Read these off the row that follows.
1) Report the 2nd entry from the left.
2) Report the 4th entry from the end.
3) Report the third entry.
4) Report the first entry from the left.
5) Report the entry just right of 91.
6) Report the smallest entry.
[125 0 0 91 -47 -655 238 0 20 -15 -417 65 138 259 -174 -171]
1) 0
2) 138
3) 0
4) 125
5) -47
6) -655

Read these off the table that follows.
1) Which number is the largest entry?
2) Which number is the first entry in reading order?
3) Which number is the entry just right of the centre entry?
4) Which number is the entry at the centre?
5) Which number is the entry just left of 71?
6) Which number is the entry just right of the smallest entry?
((73, 95, 98, 102, 89, 121, 104, 98, 108, 149, 165, 186, 155, 73, 151), (183, 193, 182, 144, 113, 110, 117, 170, 123, 118, 92, 117, 139, 195, 136), (127, 146, 101, 137, 53, 99, 126, 212, 120, 93, 149, 170, 117, 144, 145), (126, 109, 129, 158, 89, 199, 135, 98, 131, 138, 147, 65, 193, 94, 139), (130, 76, 156, 123, 151, 91, 152, 108, 141, 99, 124, 123, 47, 163, 71), (131, 114, 127, 106, 167, 106, 69, 174, 116, 201, 94, 160, 99, 166, 151), (125, 147, 68, 161, 102, 197, 135, 190, 138, 146, 148, 103, 166, 96, 151), (145, 120, 172, 91, 134, 98, 174, 132, 99, 127, 116, 146, 53, 172, 74), (140, 185, 158, 98, 176, 172, 177, 74, 107, 167, 117, 135, 138, 109, 89), (174, 140, 197, 114, 177, 131, 152, 85, 115, 137, 86, 73, 123, 167, 113), (118, 106, 133, 126, 160, 176, 144, 45, 130, 142, 133, 75, 174, 79, 134), (132, 143, 118, 142, 100, 170, 123, 107, 122, 124, 139, 82, 219, 87, 184), (125, 144, 161, 104, 77, 127, 171, 58, 95, 87, 150, 123, 180, 93, 139))
1) 219
2) 73
3) 138
4) 190
5) 163
6) 130

Read these off the grid that follows. Rows and columns are numbered from 1.
1) What is the entry in the bottom-right corner?
2) What is the entry in the top-left corner?
3) What is the entry directly below 135?
4) What is the entry in the bottom-left corner?
5) What is the entry in row 1 and column 2?
6) What is the entry at row 2, column 2?
7) What is the entry directly above -212?
8) What is the entry just right of 501?
-106,-23,-232,15,-288,-134,-166,82
-239,37,-464,174,150,-23,-39,398
-219,266,305,501,23,403,31,182
-214,305,-96,-553,-296,34,-145,-181
-30,26,-271,113,-245,-170,-280,66
-212,-21,-479,135,108,-37,-96,407
-312,-68,-100,-153,-451,-86,122,31
-158,304,-45,-500,-308,43,-272,-182
39,34,-370,206,-107,-148,-397,142
1) 142
2) -106
3) -153
4) 39
5) -23
6) 37
7) -30
8) 23

Questions about the row below.
1) The fourth entry?
2) The second entry?
3) The first entry?
4) The entry just right of -321?
176,469,632,323,353,-321,-211,-11,-50,-347
1) 323
2) 469
3) 176
4) -211

Read these off the table that follows.
1) Which number is the entry directly above 112?
2) Which number is the bottom-left entry?
3) Which number is the largest entry?
4) Which number is the top-right entry?
5) Which number is the entry just right of the largest entry?
6) Which number is the first entry of the largest entry's row?
7) Which number is the bottom entry of the column that holds the largest entry?
8) Which number is the third largest entry?
37,105,64,110,125,134,83,49,160,80,114,80,155,162,158
130,53,135,116,105,85,76,118,169,56,168,64,41,148,119
96,54,64,134,222,135,88,136,109,71,123,138,136,125,131
97,56,54,125,224,152,117,119,131,95,122,149,120,130,126
62,72,66,101,162,146,85,24,166,114,135,109,64,120,135
76,77,108,138,118,119,40,76,187,85,162,90,36,117,109
76,76,75,68,167,111,127,73,129,59,141,149,166,173,151
83,51,93,109,134,59,66,90,112,35,134,63,145,156,159
110,74,89,173,119,89,123,170,185,65,128,80,128,181,107
72,59,62,82,144,100,141,24,163,101,131,106,105,164,144
124,89,130,74,122,176,70,98,157,76,150,50,41,144,149
55,122,110,136,84,116,62,110,195,49,157,107,134,170,116
137,57,139,81,131,86,88,144,124,20,173,103,106,167,137
117,82,108,49,135,121,138,106,127,45,145,103,153,196,163
144,47,113,146,130,90,94,168,147,55,134,39,83,159,128
91,68,96,65,178,142,94,59,144,81,171,168,72,128,127
1) 129
2) 91
3) 224
4) 158
5) 152
6) 97
7) 178
8) 196

Read these off the row that follows.
1) What is the last entry?
2) What is the entry just left of the largest entry?
3) What is the entry just right of 51?
[39 15 22 31 51 79 63 40  8 39]
1) 39
2) 51
3) 79

[-43 -155 469 -39]
[-2 30 -513 -73]
[105 -316 366 11]
[-62 384 188 244]
[-122 453 66 176]
[199 -370 -305 -122]
[-59 -357 114 -336]
The last entry, reading row by row: -336
Find the first entry on the main diagonal.
-43
Find the largest entry in the first row.
469
The entry just right of 66 -> 176
The entry just left of -370 is 199
The second entry on the diagonal from the top-right corner -> -513
Find the entry in the bottom-left corner.
-59
The first entry in the row that holds the smallest entry is -2
The third smallest entry -> -357
The entry directly below -513 is 366
Find the entry directly below -62.
-122
Find the entry in the top-right corner.
-39
Find the entry just right of -62.
384

W =
[311 30 -187 237 -440 -22 -25 227 285 194 -293 515 57 209 -167]
[-61 -503 -311 -366 49 217 0 286 41 144 -14 203 223 4 -89]
Report the 2nd-last entry, reading row by row.
Answer: 4
The last entry, reading row by row is -89
The entry just right of 203: 223
The third smallest entry is -366
The top entry of the column that holds the smallest entry is 30
The 1st entry, reading row by row is 311
Report the bottom-left entry.
Answer: -61
Report the entry in the top-right corner.
Answer: -167
Report the entry just left of -311.
Answer: -503
Report the entry directly below 227.
Answer: 286
Report the maximum.
Answer: 515

Read these off the table that follows.
1) The 3rd largest entry?
2) The entry in the top-right corner?
3) The smallest entry?
4) The entry directly below 46?
5) The 3rd smallest entry?
6) The third entry on the main diagonal?
7) The largest entry in the first row?
8) The entry in the bottom-left corner?
[-153 83 10 -70 -83 -286 331 -7 -131]
[231 83 10 -70 -83 160 -107 -7 -131]
[-153 83 10 625 -83 -619 -249 -240 262]
[-175 83 10 -70 -83 -276 -107 39 -131]
[-153 83 -549 -70 -83 -286 -107 -7 -168]
[114 83 -19 -86 -83 -161 215 46 -213]
[-153 83 10 -70 -83 -286 -92 -7 -131]
[182 83 -1 124 -194 -397 -107 -7 -131]
1) 262
2) -131
3) -619
4) -7
5) -397
6) 10
7) 331
8) 182

data = (-2.0, -1.9, -1.5, -0.1, 1.3, 1.2, -0.2, -1.4, -2.0, -2.0, -2.1, -2.0, -2.0)
The entry just right of 1.2 is -0.2
What is the entry just left of -2.1?
Answer: -2.0
What is the smallest entry?
Answer: -2.1
The entry just left of the centre entry: 1.2
What is the entry just right of the centre entry?
Answer: -1.4

Questions about the table below.
1) Find the smallest entry in the last row.
2) Find the entry directly below 5.
3) Find the 1st entry, reading row by row.
4) Find the top-right entry.
5) Find the last entry in the row that holds the largest entry.
6) Find the second entry on the main diagonal.
7) Find the entry just right of 19.
[-258 -302 310 405]
[-42 -258 -379 462]
[-262 -130 5 -181]
[298 -657 19 -92]
1) -657
2) 19
3) -258
4) 405
5) 462
6) -258
7) -92

X =
265.75	-155.69	40.68	196.60	268.49	126.52	49.25	44.22	196.60	-179.36	22.43	81.96	141.89
-164.72	98.09	-30.97	-129.45	-142.17	-95.90	-55.30	-28.41	-129.45	89.51	-2.92	-50.52	-90.30
-65.80	79.95	7.45	-5.36	77.74	9.35	147.90	-68.41	-5.36	-129.51	60.26	-126.63	-47.09
81.41	-94.95	-12.00	37.65	-54.31	-9.92	-146.50	83.21	37.65	86.64	-90.32	87.96	9.99
26.81	-49.12	-9.13	0.95	-21.95	-13.57	-62.62	14.17	0.95	19.91	-53.92	20.94	7.69
-102.42	17.31	-40.42	-90.82	-219.15	-102.21	-171.77	28.23	-90.82	152.51	-106.77	13.93	-55.24
33.33	-19.94	5.63	25.21	97.60	45.02	71.51	-37.49	25.21	-99.97	40.81	-32.36	20.52
Which number is the entry in the bottom-left corner?
Answer: 33.33
Which number is the entry directly above 26.81?
Answer: 81.41
Which number is the top-right entry?
Answer: 141.89
The entry just right of the centre entry is 83.21
Which number is the 1st entry in reading order?
Answer: 265.75
The centre entry: -146.50
Which number is the entry just left of 77.74?
Answer: -5.36
Which number is the entry just right of 83.21?
Answer: 37.65
The largest entry in the first row is 268.49
The entry directly below 28.23 -> -37.49
Which number is the 3rd smallest entry?
Answer: -171.77
Which number is the 2nd entry on the diagonal from the top-right corner?
Answer: -50.52
The entry directly below 13.93 -> -32.36
Which number is the smallest entry in the first row?
Answer: -179.36
Which number is the 2nd entry on the main diagonal?
Answer: 98.09
Which number is the entry in the bottom-right corner?
Answer: 20.52
Which number is the fourth entry from the end, reading row by row?
Answer: -99.97
Which number is the entry just right of -219.15?
Answer: -102.21
The entry just left of -49.12 -> 26.81
Which number is the entry just right of 268.49?
Answer: 126.52
The entry directly below the centre entry is -62.62
The entry directly above the centre entry -> 147.90
The fifth entry from the end, reading row by row is 25.21
The smallest entry in the first column is -164.72
Which number is the entry just left of the largest entry?
Answer: 196.60
Which number is the minimum?
Answer: -219.15
The second entry in reading order is -155.69
The entry directly below the smallest entry: 97.60
The first entry of the smallest entry's row: -102.42
Which number is the entry directly above the smallest entry?
Answer: -21.95
